Each row is where one point has got to under a steady rotation. How many ticks took it there?
The counts run from 0 to 964.
[140 173 143 156 150 131 116  89 160 148 136  88 101 125  77 120 164 174
 119 135 162 147 171 127 141 122 136 131 131 156 144 157 145  98 118 146
 134 100 101 166 132 153 183 116 140 102 137 123 143 144 164 113 165 154
  85 125 157 101 112 165 158 158 146 124 128 116 182 160 117  81 173 140
 135 118 143  88] : 368
[130 102  80 180 115 153 125 112 172 132 129 185  99 136 154 140 152 125
 121 140 136  97 130 140 110 118 146 150 136 150 147 141 124 115 117 191
 124 136  67 173 133 122 162 132 140 138  90  61 130 127 112 103 125 157
 100 155 127 123  90 130 108 111 141 129 106 108 131  34  99 111 128 136
 124 126 118 115] : 414
[130 140  96 144 153 154  93  79 159 142  80 124  87 110 122 137 128 115
 130 130 109 138 144 116 117 103 131 153 138 117 158 175 160  96 144 114
 104 117 106 102 146 162 198 153 125 160 156 163 151 146 128  97 179 115
 130 133 144 148  78 102 118 133  92 151  98  89 110 123 152  82 154 124
  91 144  98 116] : 382
[107 109  68 159 117 179 118  80 123 129 109 170 101 137 176  75 104 145
 106 119  95 145 120 113 104 117 120  76 112 163 142 117 150 103 156 170
 115 120 106 136 102 107 154 128 118 156  90  98 138 126 134 143 126 121
 126 147 142 153 118 101 145 122  82 161 147  78 127  63 146 119 130 122
 111 103 126 158] : 317
[152 129 146 150 165 167 119  98 142 149 133  67 147 110 132  98 147 177
 116 168 135 136 153 138 180  97 134 127 136 129 131 135 176 113 173 174
 108 123 124 124 121 190 185 131 135 148 120 115  95 141 180 167 119 124
 131 135 120 152  90 137 167 165 116 163 117 108 143 152 127 118 148 109
 120 120  98 113] : 631
[119 122 153 194 209 130 116  98 148 170 148 122  85 130  91 133  89 120
 171 148 125 137 127 149 106 114 117 127 133 112 127 168 136  59 168 126
 133 156 128 119 107 164 175 126 130 140 165 146 138 147 156 136 151 165
  90 131 155 168  84 128 129 109 103 107 109 130 128 120 168 151 115 141
 160 117 119 104] : 617
[120 112  94 163 137 135 149 126 173 166  99  82 143 161 122  91 142 138
 152 126 153  68 155 144 131 122 149 150 110 104 101 171 154  88 145 107
 140 111  89 176 151 176 140 154 126 129  96 116  93 127 100 163  65 163
 110 125 163 149 145 162 123 117 131 110 150  94 141 104 152 135 108  96
 133 159 147 173] : 664
[122 145 101 172 169 175  99  80 147 146  82 129 116 104 101 103 117 130
 138 128  71 132 120 127 108 128 159 119 152 108  97 189 153 107 120 100
 146 107 112  96 124 167 162 142 103 171 152 144 179 137 142 138 169  86
 106 108 181 122  88 133 141 147 109 134 126 127 103 134 143  90 139 109
 105 146 135 119] : 884
[153 138 128 170 143 176 109  79 167 130 103  99 126 128 102 147 178 175
  96 127 150 123 140 145 147 124 143 153 133 163 132 149 172  65 129 175
 145 107  89 138 120 166 155 130 125 155 129 100 114 143 174 134 122 109
 130 111 107  90 122 163 141 153 133 147 127 131 141 182 142  75 140  85
 129 121 130  94] : 137
[148 158 104 157 133 165  95 104 178 119 123 125 112 132  66 137 120 105
 121 101 148 138 138 106  98 145 148 139 103 132 144 126 159  99 116 136
 121 119 125 144 168 146 154  88 138 148  95 102 108 134 109 112 172 146
 122 127 171 119  95 108 116 125  81 191 113 124 111  92 208 141 150 120
  97 148 144 175] : 476
[144 162 143 123 164 141 127 101 153 114 114  51 167 110 106  98 147 122
 119 130 108 165 126 130 105 125 160  98 126 117 142 102 150 115 127 153
 129 144 140 175 115 136 173 124 141 151  87  83 160 144 138 167  98 106
 115  99 189 169  92 142 169 153  84 152 132 151 144  77 136 127 137 119
 114 100 127 124] : 725
[109 124 139 141 143 138 129  76 129 183  88  80 162  81 118  92 138 167
 122 160 164  81 111 134 115 127 142 159 153 143 142 148 167 117  86 137
 165 157 121 147  97 162 193 155 138 113 159  91 124 126 111 150 119 129
 111  88 146 119  82 156 129 145 150 149 144 104 146 141 108 113 117 100
 123 144 118 116] : 32
[133 136  80 143 113 141 115  82 146 142 136 175  92 174  96 121  80 121
  95 121 129 106  85 107  83 138 161 118 146 160 151 114 128  98  94 179
 124 152 121 111 146 131 141 128 152 170 101 121 130 139 132 151  98 158
 115 139 137 103 129  93  84 115  80 161 132 146 109 102 189 135 149  97
  80 150 158 150] : 579
[133 157 144 153  92  84 102  62 152 167 123 116 118 139 102  78 120 182
 100 167 157 123 154 108 135 167 136 136 143 182 110 172 142 116 122 148
 132 123 110 120 115 169 171 133 148 132 151 102 127 104 151 110 130 144
  98 113 140 108 196 144 167 130 102 153 139 122 123 154 129 113 150 141
  88 119 150 135] : 696
[138 111  99 195 136 185 120 100 171 150 119 140 133 138 160 136 118  92
 128 133 125 103 113 133 105 130 137 126 138 149 139 131 157 123 124 180
 120 139 135 123 126 149 134 131 132 172  70  80 106 132  88 130 100 141
 128 139 143 153  77 111  82 130 133 172  90 125 105  61 158 159 117  96
 129 157 108 141] : 908
[124 129 153 153 155 112  95  73 146 149 116 166 103  96 105  80  80 169
 121 170 109 119 163 121 123 147 146 127 146 155 106 175 151 113 100 121
 165 111 139  75  93 164 156 125 132 136 140  95 165 121 150 131 153 109
 107 129 133 113 122 148 132 134  44 128 148 116 147 119 126 116 123 149
  81 125 157 158] : 196
[ 97 151 159 146 144 108 123  85 130 159 123  76 130 120  81  77 100 175
 114 161 141 127 109 136 115 142 132 104 152 167 113 145 151 109 132 163
 136 166 173 104  93 152 154 132 154 165 138 116 145 138 154 169  92 121
 106  81 184 138 138 147 128 135  99 144 148 150 101 140 145 159 110  86
 124 128 168 138] : 954
[108 103 105 155 113 108 151  91 142 143 157 161  95 176 125 111 137 173
 121 156 129 111 177 133 164 111 116 129  98 144 156 145 147  88 173 147
  98 136 100 138 131 127 178 156 162 137 144 118 111 111 154 104 130 198
  95 139 146 143 157 117 130  78 111 135 167 112 147  92 140 120 126 143
 117 100 157 171] : 936
[125 140 121 155 148 173 149 106 159 136 104  99 152  87 129 105 169 177
 132 164 122 106 168 158 153 114 157 111 114 132 116 147 186 141 101 136
 128 118 150 147  99 160 148 126 148 140  84  85 142 135 127 156 117 118
  85  97 161 121  61 182 156 159 141 150 140 109 163  94 105 129 131 103
 147 149 131 150] : 37
[111  98 147 191 167 123 122  85 147 171 124 125 145 117 105 121 114 136
 136 168 140  90  88 139 116 150 160 167 181 123  99 172 150 106 104 138
 160 150 101  90 115 172 170 157 126 168 194  89 130 126 135 132 131 134
 106  99 158 108 126 121 105 103 139 156 127 160  83 123 146 137  97 113
 115 130 131 130] : 522
[161 137 156 144 175 115 121  75 136 173 143  76 146 116  94 109 129 146
 147 153 118 151 108 131 127 122 137 144 153 110 150 152 140  80 154 170
 144 165 112 132 124 177 202 164 129 127 189 125 138 142 158 151 107 136
 100 118 139 153  92 126 147 139 113 127 130 162 155 157 132 106 154 115
 102  96 126  85] : 624
[111 128 111 183 123 149 123  81 146 141 159 158  80 185 120 127  99 141
  71 140 175 101 118 125 114 127 150  89 132 211 134 117 140 107 115 164
 109 144 134 111 118 125 128 110 163 182  81 121 126 144 165 143 112 175
 113 142 136 109 149 114 118 130 124 162 118 110 103  96 173 142 128 118
 139 142 138 154] : 82
[108 164  81 153  97 165 129  89 162 144  94 125  85 133 156 129 133 147
 148 105  95 106 175 115 113 107 108 119 106 119 132 154 195  79 133 130
 120 117 112 165 101 146 160 136 142 127 102 143 113  95 104 126 152 147
 119 135 156 144 115 178 106  90 139 148 133  94 142  88 165 100 113 123
 196 128 124 100] : 49
[140 150 157 186 135 132 111  98 170 173 126  95 137 124 118  65 108 158
 165 143 102  93 179 131 133 143 120 131 134 105  73 178 174 103 129 121
 147 127 127 154 105 201 151 121 135 122 124  99  98  82 123 145 131 149
 114 131 161 153 128 185 135 125 129 113 130 141 140 114 124 134 104 123
 157 153 150 123] : 793
[110 118  97 179 109 166 133  92 167 159 125 104 126 170 175 134 135 117
 102 125 155  88 125 119 116 124 157 141 132 153 125 127 179 103 123 157
 124 125  77 156 103 150 140 133 135 144  87  86  85 100 117 149 114 165
 145 138 130 133 150 146 112 123 168 185  99 119 119  72 156 130 111 113
 171 122  78 101] : 409
[117 125  91 128 121 123 120  96 125 136 112 119 107 138 134  93  88 128
  85 148 182 111  91  97  66 118 169 101 166 161 129 118 125 107 109 141
 117 166 104 128 120 151 171 132 143 152  95 133 145 135 150 176 106 156
 102 177 125 130 141 101 124 127  76 157 118  60  99  80 163 132 110 129
 120 152  97 126] : 583
[108 144 127 146 119 163 128  83 159 162 107  88 128 129 126  92 158 176
 119 115 135  91 166 132 146 111 110 149 103 137 159 134 181 110 125 155
 148 116 125 185 107 137 172 121 155 103 108  88  88 102 109 131 147 150
 145  93 167 136  95 180 116 129 171 138 161 123 167 119 115  93 129  87
 145 147 156 130] : 41
[ 75 105  79 146 143 140 144 114 142 190 113  88 121 160 121 104 136 145
  98 157 191  91 130 138 151 107 168 143 130 150 133 163 150 141 141 136
 109 104  80 123 153 156 176 152 140 135 145 142 105 160 120 144 113 164
 118  98 166 115 130 124 133 163 163 158 116  75 126 144 129 132 149  87
  91 154 108 163] : 767
[176 137 104 161  96 157 119  73 135 150 148 160 118 132 141  97 116 147
 140 141 102 117 158 100 134 110  98 117 102 128 174 125 159  99 147 172
  92 158 128 153 129 160 191 133 151 138 117 112  87  83 128 123 122 167
  98 167 101 168  92 101 139 111  92 167 138 104 153  94 163 129 159 138
 111 133 133 158] : 807
[121 129 138 153 143 132 138  83 120 124 131 111 111 153 130 105 106 144
  79 130 176 102 103 100  79 114 157  88 180 169 144  93 131 102  95 141
 140 177 119 123 106 134 161 134 154 164 101 116 139 131 174 165 104 168
 112 174 133 126 146 108 113 110 100 154 145  99  97  74 154 117  89 129
 142 150 124 126] : 585
[162 138 171 159 166 155 120  67 147 132  96  63 140 128 119 110 159 149
 119 119  96 101 163 131 150  94 139 139 165  94 129 144 169  85 122  96
 139 135 119 115 132 173 188 168 139 181 145 128 130 115 182 135 141 127
 135 130 142 149 120 143 127 121 125 130 157 138 113 137 124  53 109 111
 122 160 146 104] : 889
[130 139 144 118 165 124 104  79 158 142 111 114 115  96  80 111 102 119
 124 137 137 124 111 154  78  97 139 134 114 133 180 127 119  97 108 136
 128 181 161 150 116 124 201 122 160 147 110 106 173 145 126 135 128 115
 102 111 144 177  48 134 145 148  61 110 126 112 126  85 123 121 133 121
  95 137 134 130] : 718
[143 151 114 153 121 133 104  90 164 116  55 106 116  78 134  90 153 170
 150 133 101 146 171 128 113 146  98 122 134 142 125 191 166  80 158 158
 137 111 143 127 124 164 152 152 117 151 102 106 150 132 122 121  99  91
 102 147 141 157 134 151 121 126  60 111 141  76 126 104 128 109 114 119
 115 126 156 130] : 558
[ 99 149  85 133 149 107 137 138 146 142 150 125 110 116  82 138 102 116
 138 166 170 146  93 128  83 143 171 119 145 138 134 135 122 133 115 177
  98 156 117 118 143 146 167 121 155 141 123 124 146 160 116 156 137 163
  72 125 196 118  92 106 108 118  99 171  92 127 108  69 174 191 137 128
 122 124 121 135] : 349
[125 152 107 151 162 139 118 105 144 160 148 101 127 112 116 131 103 105
 162 155 117 176 127 119 120 126 134 119 117 118 149 146 169 115 170 160
  94 139 138 113 125 157 185 131 137 142 150 132 132 149 113 133 158 141
 102 115 183 171  72  96 134 122  99 187  83 130 127  93 186 178 161 125
 123  96  95 128] : 117
[115 101  82 157 118 187 100  94 150 121  81 151 106 105 138 116 151 153
 110 109 135  89 106 135 102  92 128 162 134 128 153 140 137  94 126 165
 127 135  65 158 130 134 193 131 131 145 131  98 112 124 131 127 174 116
 136 132 126 129  65 121 119 121 130 135 128  85 107  99 112  71  96  90
 114 153 121 110] : 647
[132 136 157 196 131 120 124  89 132 158 146 140 105 137 126  71 111 187
 125 160 132 124 147 120 123 142 124  72 172 175  96 167 132 107 141 170
 137 149 127 115  85 169 145 140 137 151 121 109 142 115 188 146 102 164
  76 157 140 121 168 145 140 120 122 105 148 121 124 103 109 130 110 142
 158 134 161 115] : 689
[127 123  91 182 144 193 120  94 161 112  64 139 143 106 122 125 154 123
 140 108 104 108  95 136  89 140 156 131 149 116  96 163 151 102 102 129
 149 122  92 139 129 155 150 145 101 186 125  86 150 131 114 138 122  94
  97 102 174 108  88 126 126 108 121 155 148 115  84  82 152 108  97  96
 125 138 137 158] : 652
[122 102 107 188 191 183 128 133 140 113 138 160  93 141 128 142 115 128
 132 111 106 149 123 116 111 113 158 116 148 111 104 140 147  66 156 160
 149 102  62 110 134 158 142 110  99 148 120 118 118 154 170 156 156 141
 120 171 146 118 105 107  97  99  88 137 120 120 119  94 182 121  97 124
 144 104 137 117] : 747
[109 162  85 153  98 167 120  88 179 153  85 118 130 115 121 131 165 143
 132 120 103 125 162 131 135 153 116 140  97 151 145 162 192 123 116 167
 130  97 141 153 132 131 147 127 135 130 104  84 124 118  76  98 139 117
 121  78 187 121  88 168 103 131 153 170 130 127 151 100 145 122 165  89
 122 126 149 151] : 44
[161 126 143 164 164 145 105  56 150 169  91  68 150 148 117 115 132 109
 114 122 116  95 101 132 116 120 150 163 163 115 144 149 152  74 120 130
 154 154 120 121 135 174 174 177 125 180 146 126 135 132 127 142  81 118
 144 116 131 153 116 132 108 141 120 133 141 145 108 150 142  87 135  83
  97 157 120 105] : 393
[131 116  83 158 159 152 154 121 126 137 163 145 101 180 105 147 125 127
 127 119 140 132 114 104 106 103 167 121 143 103 143 123 140  74 140 153
 127 128  48 139 155 148 180 147 122 131 155 152 113 141 163 151 137 191
  90 166 149 101 114  96 115  82 132 152 141 126 144 115 190 115 132 130
 142 109 128 106] : 249
[150 128 139 166 182 161 103  91 138 146 107 105 127  71 115 109 133 150
 142 152 130 165 110 134 117 124 110 129 159 147 161 155 143  94 167 211
 132 135 133 117 121 169 191 134 115 142 143 107 134 172 147 140 125 100
 108 129 128 157  48 109 133 164  92 135 104 106 127 138 132 128 145  98
 105 113 115  97] : 126
